[[ -5 -15  40  17 -20 -61  34]
 [ -6  -8  10  20 -18 -35   5]
 [  2  -3  -2 -18  11  18  11]
 [  5   2  -1 -22  17  25   8]
 [  1  -5  19  -7   3 -11  21]
 [ 12  17  24 -13  17   5   2]
 [  7  11  26   0   5 -14   3]
 [ -7 -18  29  12 -18 -49  33]
 [ -7 -17  29  18 -21 -55  29]
 [-16 -26 -13  20 -26 -28  12]
 [  1  -2  64  23 -18 -78  31]
 [  5  12  29  16  -6 -32  -4]]
->
[[  5  12  29  16  -6 -32  -4]
 [  1  -2  64  23 -18 -78  31]
 [-16 -26 -13  20 -26 -28  12]
 [ -7 -17  29  18 -21 -55  29]
 [ -7 -18  29  12 -18 -49  33]
 [  7  11  26   0   5 -14   3]
 [ 12  17  24 -13  17   5   2]
 [  1  -5  19  -7   3 -11  21]
 [  5   2  -1 -22  17  25   8]
 [  2  -3  -2 -18  11  18  11]
 [ -6  -8  10  20 -18 -35   5]
 [ -5 -15  40  17 -20 -61  34]]

[[ 71   7  34 -37 -29  12  59 -28]
 [-86   0  34   0   4   0 -80  17]]
->
[[-86   0  34   0   4   0 -80  17]
 [ 71   7  34 -37 -29  12  59 -28]]

[[  1 -38 -41  21  20 -71  15  49  68   5 -46 -26]
 [-35  64  42  34  -7  20 -23 -14 -22 -24  31  17]
 [ -1 -45 -50  -7   0  -3 -38  11 -28 -23 -22 -20]]
->
[[ -1 -45 -50  -7   0  -3 -38  11 -28 -23 -22 -20]
 [-35  64  42  34  -7  20 -23 -14 -22 -24  31  17]
 [  1 -38 -41  21  20 -71  15  49  68   5 -46 -26]]

[[-27  41   2 -37  25  23 -41   8  31 -32 -13  44]
 [-39 -73 -91 -83 -64 -25  15  50  82  91  77  51]
 [  8 -33 -55 -55 -34  -3  33  53  55  36   3 -31]
 [-61 -61 -40  -2  36  58  62  41  13 -29 -59 -61]]
->
[[-61 -61 -40  -2  36  58  62  41  13 -29 -59 -61]
 [  8 -33 -55 -55 -34  -3  33  53  55  36   3 -31]
 [-39 -73 -91 -83 -64 -25  15  50  82  91  77  51]
 [-27  41   2 -37  25  23 -41   8  31 -32 -13  44]]

[[ 12  11   9  10  11  -2   6   6   8]
 [ 44  72  27  65   4 -39  41  28  51]
 [ 29  40  16  47   3 -22  40  14  34]
 [ 28  45  32  41  12 -18  31  12  44]]
->
[[ 28  45  32  41  12 -18  31  12  44]
 [ 29  40  16  47   3 -22  40  14  34]
 [ 44  72  27  65   4 -39  41  28  51]
 [ 12  11   9  10  11  -2   6   6   8]]

[[-45  62 -54  91  83   2  56 -49   2 -35 -33  52 -41 -34  -9  12]
 [-22 -22 -34 -60 -55  65 -24 -31 -41   6   1 -22   7  10  17  67]
 [ 25 -64 -21 -46 -55  40 -65 -33   4 -32 -35 -39 -14 -46 -43   8]
 [ 67 -14  36 -48 -50 -79   3  59  46  43  43   3  24  43  27 -86]]
->
[[ 67 -14  36 -48 -50 -79   3  59  46  43  43   3  24  43  27 -86]
 [ 25 -64 -21 -46 -55  40 -65 -33   4 -32 -35 -39 -14 -46 -43   8]
 [-22 -22 -34 -60 -55  65 -24 -31 -41   6   1 -22   7  10  17  67]
 [-45  62 -54  91  83   2  56 -49   2 -35 -33  52 -41 -34  -9  12]]

[[  3   1]
 [ 70 -14]
 [-10  19]]
->
[[-10  19]
 [ 70 -14]
 [  3   1]]

[[-63 -41  21 -12 -50]
 [-60  -8  10 -13  -7]
 [-58   6  14 -13  10]
 [ 41  11  17  -6  25]
 [ -6   5  11 -10  16]
 [-84 -30  13 -16 -36]
 [-74 -32  14 -13 -39]
 [ -2 -26  17 -12 -21]
 [-40 -18  15 -12 -17]
 [-10 -12  20  -6 -12]
 [ 54  24  10  -7  46]]
->
[[ 54  24  10  -7  46]
 [-10 -12  20  -6 -12]
 [-40 -18  15 -12 -17]
 [ -2 -26  17 -12 -21]
 [-74 -32  14 -13 -39]
 [-84 -30  13 -16 -36]
 [ -6   5  11 -10  16]
 [ 41  11  17  -6  25]
 [-58   6  14 -13  10]
 [-60  -8  10 -13  -7]
 [-63 -41  21 -12 -50]]
---
[[ 87  33 -55 -38  -2 -44 -51]
 [ 58  21  18 -46  42  25   4]
 [ -3  73  -2 -35  87   5  28]
 [ 32 -26  41 -76 -40  36 -73]
 [ 41 -67 -13   9 -13 -30  57]
 [ 89  -1  61  27  18  24  21]
 [ 54 -67 -58  52   6 -43  52]
 [ 65 -10 -23 -77  71  13 -38]
 [  8 -64 -19  12 -82  -7 -24]
 [ 62 -19  43  -2  41 -18  81]
 [-22  18  40  64  91  29  48]
 [ 30 -20  38 -75 -65  14 -70]]
->
[[-70  14 -65 -75  38 -20  30]
 [ 48  29  91  64  40  18 -22]
 [ 81 -18  41  -2  43 -19  62]
 [-24  -7 -82  12 -19 -64   8]
 [-38  13  71 -77 -23 -10  65]
 [ 52 -43   6  52 -58 -67  54]
 [ 21  24  18  27  61  -1  89]
 [ 57 -30 -13   9 -13 -67  41]
 [-73  36 -40 -76  41 -26  32]
 [ 28   5  87 -35  -2  73  -3]
 [  4  25  42 -46  18  21  58]
 [-51 -44  -2 -38 -55  33  87]]

[[-21  10  70  -3  12]
 [-12 -19 -43  -4  -8]
 [ -1  25  11  -7  17]
 [-21  10  11 -28  28]
 [-20   8 -25 -27  26]
 [-30 -15 -22 -28  14]
 [ -3  23  30   0   6]
 [ 27 -15 -24  33 -36]]
->
[[-36  33 -24 -15  27]
 [  6   0  30  23  -3]
 [ 14 -28 -22 -15 -30]
 [ 26 -27 -25   8 -20]
 [ 28 -28  11  10 -21]
 [ 17  -7  11  25  -1]
 [ -8  -4 -43 -19 -12]
 [ 12  -3  70  10 -21]]

[[ 20  43  36  11   3 -20  -2]
 [ 20  40  39   9   4 -20  -1]
 [ 10 -38 -47  11  41  26  87]
 [ 20  40  38  10   5 -20  -1]
 [ 17   7  34  20  -6  29 -63]]
->
[[-63  29  -6  20  34   7  17]
 [ -1 -20   5  10  38  40  20]
 [ 87  26  41  11 -47 -38  10]
 [ -1 -20   4   9  39  40  20]
 [ -2 -20   3  11  36  43  20]]

[[-10  41  26  31  -9 -52   1   4 -32  30  49 -37]
 [ -6 -27   9 -37  17  20   6  60  67 -14  -8  41]]
->
[[ 41  -8 -14  67  60   6  20  17 -37   9 -27  -6]
 [-37  49  30 -32   4   1 -52  -9  31  26  41 -10]]

[[ -1  19 -50  49 -41 -71 -78 -54]
 [ 37  39 -43 -59 -35  18  23 -38]
 [ -2  39 -28 -87  13  40  44 -12]
 [-12  44   6 -60 -25  25  33  17]
 [ -5  25 -32  42 -51 -62 -66 -37]
 [  6  18 -63  -3  -5 -33 -38 -57]
 [-66  29  -9  13  12 -40 -46   2]
 [-42  52  35 -77 -10  41  51  52]
 [-66  45  14 -65  31  26  27  34]]
->
[[ 34  27  26  31 -65  14  45 -66]
 [ 52  51  41 -10 -77  35  52 -42]
 [  2 -46 -40  12  13  -9  29 -66]
 [-57 -38 -33  -5  -3 -63  18   6]
 [-37 -66 -62 -51  42 -32  25  -5]
 [ 17  33  25 -25 -60   6  44 -12]
 [-12  44  40  13 -87 -28  39  -2]
 [-38  23  18 -35 -59 -43  39  37]
 [-54 -78 -71 -41  49 -50  19  -1]]

[[ 21  60   2]
 [-53   1 -53]
 [ 54  -5 -29]
 [ 66 -35  72]
 [ 66 -34  74]
 [-27 -13   4]
 [-50   3 -52]
 [ 58 -12 -47]
 [-50  48 -16]]
->
[[-16  48 -50]
 [-47 -12  58]
 [-52   3 -50]
 [  4 -13 -27]
 [ 74 -34  66]
 [ 72 -35  66]
 [-29  -5  54]
 [-53   1 -53]
 [  2  60  21]]

[[ -2  -8  15  16  -5  -4 -12 -14  10  -7   3   3  21  -5]
 [-11 -18 -11  44 -19   0 -28  -8  37   3   7  -1 -68 -33]
 [  0  -7   3  21   2   1 -19  -2  12 -10  -4   4  22 -11]
 [ 61  -6  25  58 -10  67  -2   1  36 -73  11  -2  37  47]
 [ 68 -32  15  25  61   2 -16  75 -57 -15   1  -9  -8  -4]
 [-85  22   4 -64  19   4 -19  -1 -41   7 -39  40  50   6]]
->
[[  6  50  40 -39   7 -41  -1 -19   4  19 -64   4  22 -85]
 [ -4  -8  -9   1 -15 -57  75 -16   2  61  25  15 -32  68]
 [ 47  37  -2  11 -73  36   1  -2  67 -10  58  25  -6  61]
 [-11  22   4  -4 -10  12  -2 -19   1   2  21   3  -7   0]
 [-33 -68  -1   7   3  37  -8 -28   0 -19  44 -11 -18 -11]
 [ -5  21   3   3  -7  10 -14 -12  -4  -5  16  15  -8  -2]]
